In the data rows, 50 means zero.
Some points:
vec![32, 42, 32, 53, 58, 36, 54, 49, 56, 46, 51, 45, 52, 52, 52, 39, 39,
     77, 64, 45, 77, 48, 53, 51, 52, 58, 54, 42, 35, 70, 58, 49]
vec![61, 40, 43, 66, 47, 62, 40, 34, 56, 58, 77, 35, 46, 43, 39, 42, 50,
     19, 67, 59, 52, 43, 63, 58, 67, 48, 56, 40, 20, 53, 65, 35]
vec![68, 14, 58, 52, 45, 56, 63, 49, 71, 44, 49, 56, 63, 32, 66, 56, 55,
     35, 66, 70, 65, 72, 45, 68, 48, 51, 38, 27, 69, 44, 69, 42]
vec![68, 57, 50, 61, 46, 41, 55, 56, 39, 56, 54, 46, 40, 58, 54, 72, 65,
     79, 49, 52, 44, 27, 62, 62, 63, 90, 51, 36, 40, 61, 30, 58]
vec![53, 53, 53, 27, 70, 61, 65, 48, 64, 51, 31, 64, 67, 32, 28, 54, 46,
     43, 26, 49, 72, 33, 29, 55, 40, 63, 50, 66, 14, 73, 39, 38]
vec![73, 81, 53, 62, 55, 51, 73, 33, 79, 43, 22, 53, 34, 48, 41, 40, 65,
     29, 36, 53, 57, 54, 34, 41, 18, 50, 34, 37, 51, 23, 70, 24]
vec![43, 59, 38, 13, 55, 51, 46, 38, 66, 68, 61, 52, 65, 52, 47, 69, 62,
     40, 28, 60, 56, 55, 45, 48, 58, 63, 28, 79, 36, 61, 34, 72]
vec![44, 65, 72, 56, 52, 75, 74, 70, 48, 67, 64, 77, 47, 83, 41, 56, 56,
     48, 54, 56, 64, 65, 38, 56, 42, 36, 46, 45, 75, 46, 54, 21]
vec![51, 40, 63, 50, 51, 30, 35, 46, 51, 54, 72, 78, 35, 44, 61, 64, 65,
     40, 53, 47, 65, 51, 50, 57, 55, 52, 33, 88, 55, 29, 22, 49]
vec![54, 55, 23, 54, 41, 55, 12, 53, 48, 78, 41, 58, 64, 52, 51, 45, 52,
     37, 53, 47, 70, 33, 67, 46, 46, 49, 56, 30, 53, 34, 59, 56]
vec![42, 62, 71, 57, 41, 47, 38, 28, 48, 52, 52, 59, 27, 55, 53, 69, 51,
     55, 26, 91, 12, 45, 51, 53, 65, 29, 66, 80, 62, 24, 61, 32]
vec![45, 35, 57, 66, 62, 40, 50, 24, 58, 72, 59, 31, 33, 61, 24, 68, 42,
     73, 29, 36, 46, 53, 25, 63, 41, 49, 48, 57, 75, 35, 36, 92]
vec![50, 40, 80, 46, 27, 59, 82, 52, 29, 61, 62, 34, 55, 59, 47, 60, 48,
     56, 49, 63, 30, 48, 24, 57, 39, 43, 64, 51, 71, 49, 35, 39]
vec![57, 69, 39, 52, 59, 38, 44, 35, 79, 32, 65, 68, 67, 42, 43, 32, 46,
     44, 69, 39, 40, 54, 39, 45, 67, 50, 37, 48, 38, 48, 56, 59]
vec![59, 55, 69, 47, 58, 41, 30, 47, 54, 69, 48, 55, 21, 67, 58, 47, 48,
     56, 52, 57, 40, 33, 62, 46, 44, 42, 58, 51, 49, 64, 46, 62]
vec![33, 73, 55, 43, 81, 70, 46, 50, 20, 45, 36, 47, 60, 46, 13, 36, 60,
     51, 70, 59, 59, 55, 56, 57, 52, 37, 30, 46, 86, 52, 47, 58]
vec![40, 81, 52, 57, 27, 62, 45, 67, 68, 49, 41, 47, 29, 35, 49, 53, 67,
     48, 53, 43, 70, 54, 36, 61, 59, 50, 56, 56, 47, 32, 59, 46]
vec![46, 51, 58, 52, 27, 47, 68, 51, 47, 26, 63, 50, 59, 49, 41, 43, 51,
     47, 61, 64, 53, 37, 63, 40, 33, 37, 49, 42, 74, 61, 39, 62]
vec![60, 44, 47, 41, 26, 39, 35, 45, 45, 44, 79, 46, 35, 57, 42, 30, 65,
     66, 42, 46, 65, 47, 33, 34, 42, 46, 49, 38, 59, 61, 48, 72]
vec![37, 42, 42, 53, 49, 35, 44, 43, 42, 61, 50, 46, 21, 52, 57, 63, 74,
     36, 18, 58, 46, 29, 50, 51, 32, 50, 45, 37, 40, 73, 66, 52]
vec![42, 68, 44, 36, 48, 54, 53, 36, 72, 59, 40, 33, 33, 27, 71, 51, 45,
     60, 48, 39, 81, 50, 54, 52, 53, 20, 48, 37, 29, 60, 55, 36]
vec![69, 29, 70, 77, 50, 78, 50, 66, 63, 44, 49, 58, 61, 28, 61, 48, 34,
     49, 30, 40, 50, 64, 72, 77, 61, 44, 58, 52, 77, 76, 51, 76]
vec![47, 46, 40, 54, 31, 60, 48, 36, 47, 40, 36, 46, 43, 45, 46, 39, 67,
     57, 43, 48, 62, 76, 58, 31, 37, 54, 47, 64, 43, 44, 69, 42]
vec![50, 43, 69, 40, 31, 53, 56, 63, 35, 66, 50, 55, 87, 49, 65, 54, 42,
     39, 47, 58, 59, 50, 32, 23, 61, 40, 51, 46, 64, 49, 57, 59]
vec![44, 67, 41, 60, 43, 40, 73, 31, 52, 48, 51, 41, 46, 62, 35, 73, 51,
     60, 47, 55, 54, 63, 50, 53, 62, 53, 20, 46, 34, 48, 59, 39]
vec![34, 45, 56, 47, 54, 51, 53, 52, 63, 73, 42, 36, 36, 57, 48, 41, 28,
     66, 77, 64, 61, 33, 38, 57, 58, 51, 44, 37, 36, 47, 65, 69]
vec![82, 41, 45, 39, 40, 58, 47, 39, 68, 50, 25, 46, 72, 59, 49, 49, 37,
     69, 69, 66, 47, 41, 64, 27, 58, 57, 42, 65, 23, 56, 60, 54]
vec![48, 60, 54, 83, 59, 48, 49, 48, 37, 64, 41, 53, 50, 52, 59, 79, 52,
     56, 57, 36, 72, 61, 52, 36, 42, 43, 21, 51, 34, 41, 43, 37]
vec![81, 65, 20, 57, 37, 42, 41, 34, 41, 47, 30, 53, 43, 60, 61, 47, 48,
     45, 49, 41, 50, 56, 28, 58, 65, 39, 50, 44, 41, 49, 43, 55]
vec![42, 39, 35, 56, 46, 29, 27, 70, 66, 41, 28, 39, 45, 41, 42, 25, 43,
     53, 50, 48, 28, 39, 43, 51, 57, 55, 16, 33, 53, 53, 47, 43]
vec![51, 56, 43, 47, 53, 44, 51, 65, 45, 42, 70, 42, 43, 54, 66, 54, 53,
     40, 67, 29, 38, 10, 58, 47, 32, 60, 34, 70, 35, 50, 83, 67]
vec![45, 32, 32, 20, 55, 54, 62, 72, 19, 38, 42, 74, 51, 29, 48, 74, 53,
     55, 58, 63, 42, 52, 65, 68, 47, 49, 62, 41, 50, 31, 60, 73]
vec![25, 28, 53, 48, 79, 85, 49, 45, 48, 29, 65, 35, 48, 70, 48, 80, 68,
     33, 42, 26, 33, 31, 50, 38, 65, 53, 55, 54, 77, 37, 34, 42]
vec![43, 66, 65, 40, 31, 53, 68, 26, 39, 56, 43, 62, 42, 64, 59, 55, 31,
     25, 45, 33, 33, 78, 58, 66, 41, 36, 26, 39, 76, 77, 41, 36]
vec![46, 38, 39, 54, 61, 25, 41, 71, 36, 55, 36, 29, 67, 59, 61, 57, 58,
     50, 91, 59, 55, 63, 54, 69, 39, 49, 76, 68, 84, 95, 57, 57]
vec![63, 59, 35, 44, 41, 48, 46, 36, 60, 63, 37, 38, 54, 50, 27, 18, 67,
     49, 64, 51, 81, 43, 70, 54, 65, 56, 58, 48, 54, 47, 48, 29]
vec![44, 27, 44, 46, 44, 37, 88, 82, 48, 50, 30, 62, 68, 71, 39, 36, 51,
     37, 35, 41, 46, 52, 90, 66, 49, 45, 45, 53, 49, 35, 55, 69]
vec![63, 23, 38, 63, 57, 40, 16, 52, 38, 44, 42, 46, 40, 70, 33, 63, 31,
     53, 42, 52, 52, 49, 45, 30, 56, 37, 55, 55, 52, 62, 43, 58]
vec![45, 72, 63, 49, 56, 43, 32, 64, 51, 54, 42, 25, 52, 34, 43, 28, 60,
     49, 44, 49, 49, 62, 57, 44, 39, 41, 42, 45, 25, 41, 34, 48]
vec![50, 57, 70, 57, 40, 76, 25, 42, 46, 29, 51, 70, 56, 62, 46, 50, 41,
     55, 56, 25, 23, 33, 56, 45, 43, 21, 48, 50, 26, 53, 70, 57]
vec![52, 54, 38, 27, 71, 40, 82, 60, 69, 28, 57, 35, 75, 68, 71, 36, 64,
     49, 58, 65, 62, 45, 62, 53, 58, 12, 68, 40, 38, 29, 47, 65]
vec![55, 61, 56, 35, 47, 24, 50, 39, 60, 55, 37, 52, 43, 21, 39, 65, 40,
     40, 58, 55, 51, 27, 53, 51, 41, 62, 54, 58, 55, 35, 49, 38]
vec![57, 52, 56, 51, 54, 32, 42, 61, 18, 34, 65, 44, 74, 66, 64, 41, 14,
     53, 30, 43, 72, 53, 54, 81, 60, 73, 47, 49, 77, 58, 73, 45]
vec![50, 58, 48, 42, 44, 66, 41, 51, 52, 57, 46, 41, 22, 66, 71, 56, 52,
     58, 45, 45, 26, 62, 25, 60, 53, 66, 51, 67, 59, 36, 46, 68]
vec![53, 74, 61, 24, 64, 58, 56, 65, 65, 29, 44, 46, 55, 52, 62, 69, 46,
     36, 49, 58, 40, 76, 55, 21, 49, 46, 54, 11, 58, 45, 54, 39]
vec![59, 54, 20, 55, 64, 48, 58, 49, 68, 66, 59, 54, 72, 40, 51, 51, 46,
     36, 33, 83, 68, 38, 54, 48, 56, 85, 46, 49, 35, 70, 49, 76]
vec![63, 34, 67, 26, 78, 49, 73, 50, 45, 29, 30, 53, 46, 51, 63, 28, 72,
     36, 71, 62, 78, 48, 66, 61, 56, 28, 39, 34, 40, 41, 56, 59]
vec![39, 22, 67, 43, 75, 39, 39, 20, 49, 67, 46, 58, 62, 44, 56, 20, 75,
     81, 32, 44, 40, 75, 55, 54, 58, 78, 67, 26, 45, 43, 60, 31]
vec![40, 34, 31, 48, 52, 39, 19, 60, 54, 57, 63, 51, 42, 63, 43, 40, 38,
     51, 68, 52, 59, 46, 58, 54, 46, 59, 60, 47, 50, 54, 37, 71]
vec![55, 41, 33, 60, 53, 53, 39, 72, 36, 56, 60, 56, 41, 49, 65, 43, 63,
     67, 30, 52, 42, 37, 39, 43, 58, 32, 14, 64, 50, 39, 53, 23]
vec![41, 30, 14, 54, 56, 72, 76, 60, 28, 54, 45, 43, 67, 29, 68, 34, 23,
     20, 66, 47, 41, 48, 54, 24, 54, 51, 64, 43, 60, 67, 36, 50]
vec![49, 45, 41, 62, 58, 32, 72, 50, 34, 79, 69, 51, 51, 27, 51, 44, 43,
     58, 72, 31, 14, 66, 40, 50, 50, 43, 62, 48, 81, 62, 44, 44]
vec![57, 14, 66, 41, 40, 42, 48, 59, 44, 41, 44, 45, 70, 51, 60, 77, 80,
     59, 37, 35, 47, 20, 39, 79, 49, 38, 51, 42, 69, 40, 40, 75]
vec![31, 41, 41, 70, 47, 48, 21, 40, 45, 26, 52, 34, 66, 61, 71, 32, 40,
     49, 59, 66, 52, 33, 60, 65, 24, 51, 66, 45, 32, 33, 34, 47]
vec![69, 74, 73, 48, 44, 36, 52, 68, 53, 56, 40, 39, 43, 48, 32, 48, 44,
     23, 64, 37, 73, 53, 29, 38, 59, 50, 39, 47, 26, 46, 57, 38]
vec![46, 64, 38, 71, 58, 28, 44, 51, 38, 31, 62, 62, 40, 37, 57, 34, 42,
     65, 44, 53, 67, 31, 62, 31, 62, 67, 71, 47, 55, 65, 45, 70]
vec![2, 37, 59, 85, 45, 36, 36, 30, 47, 48, 25, 70, 51, 68, 66, 67, 56,
     43, 62, 59, 38, 28, 50, 41, 74, 57, 86, 68, 49, 53, 45, 83]
Along one direction, these points spread out more than along any other. Take the direction at right angles to it along which they spread out most. Go by this last direction. Where along it does each point below lie, from 0 to 99? 50 is the average, and the first point above lies past it. One standard deviation of the points above along it is 16.
vec![50, 58, 48, 42, 44, 66, 41, 51, 52, 57, 46, 41, 22, 66, 71, 56, 52,
     58, 45, 45, 26, 62, 25, 60, 53, 66, 51, 67, 59, 36, 46, 68] 32
vec![32, 42, 32, 53, 58, 36, 54, 49, 56, 46, 51, 45, 52, 52, 52, 39, 39,
     77, 64, 45, 77, 48, 53, 51, 52, 58, 54, 42, 35, 70, 58, 49] 76
vec![44, 65, 72, 56, 52, 75, 74, 70, 48, 67, 64, 77, 47, 83, 41, 56, 56,
     48, 54, 56, 64, 65, 38, 56, 42, 36, 46, 45, 75, 46, 54, 21] 11
vec![50, 57, 70, 57, 40, 76, 25, 42, 46, 29, 51, 70, 56, 62, 46, 50, 41,
     55, 56, 25, 23, 33, 56, 45, 43, 21, 48, 50, 26, 53, 70, 57] 43
vec![40, 34, 31, 48, 52, 39, 19, 60, 54, 57, 63, 51, 42, 63, 43, 40, 38,
     51, 68, 52, 59, 46, 58, 54, 46, 59, 60, 47, 50, 54, 37, 71] 76
vec![46, 51, 58, 52, 27, 47, 68, 51, 47, 26, 63, 50, 59, 49, 41, 43, 51,
     47, 61, 64, 53, 37, 63, 40, 33, 37, 49, 42, 74, 61, 39, 62] 48
vec![50, 43, 69, 40, 31, 53, 56, 63, 35, 66, 50, 55, 87, 49, 65, 54, 42,
     39, 47, 58, 59, 50, 32, 23, 61, 40, 51, 46, 64, 49, 57, 59] 43
vec![40, 81, 52, 57, 27, 62, 45, 67, 68, 49, 41, 47, 29, 35, 49, 53, 67,
     48, 53, 43, 70, 54, 36, 61, 59, 50, 56, 56, 47, 32, 59, 46] 38
vec![63, 23, 38, 63, 57, 40, 16, 52, 38, 44, 42, 46, 40, 70, 33, 63, 31,
     53, 42, 52, 52, 49, 45, 30, 56, 37, 55, 55, 52, 62, 43, 58] 60
vec![48, 60, 54, 83, 59, 48, 49, 48, 37, 64, 41, 53, 50, 52, 59, 79, 52,
     56, 57, 36, 72, 61, 52, 36, 42, 43, 21, 51, 34, 41, 43, 37] 38
vec![51, 56, 43, 47, 53, 44, 51, 65, 45, 42, 70, 42, 43, 54, 66, 54, 53,
     40, 67, 29, 38, 10, 58, 47, 32, 60, 34, 70, 35, 50, 83, 67] 61
vec![57, 52, 56, 51, 54, 32, 42, 61, 18, 34, 65, 44, 74, 66, 64, 41, 14,
     53, 30, 43, 72, 53, 54, 81, 60, 73, 47, 49, 77, 58, 73, 45] 56
vec![45, 35, 57, 66, 62, 40, 50, 24, 58, 72, 59, 31, 33, 61, 24, 68, 42,
     73, 29, 36, 46, 53, 25, 63, 41, 49, 48, 57, 75, 35, 36, 92] 34
vec![43, 66, 65, 40, 31, 53, 68, 26, 39, 56, 43, 62, 42, 64, 59, 55, 31,
     25, 45, 33, 33, 78, 58, 66, 41, 36, 26, 39, 76, 77, 41, 36] 15
vec![57, 14, 66, 41, 40, 42, 48, 59, 44, 41, 44, 45, 70, 51, 60, 77, 80,
     59, 37, 35, 47, 20, 39, 79, 49, 38, 51, 42, 69, 40, 40, 75] 43
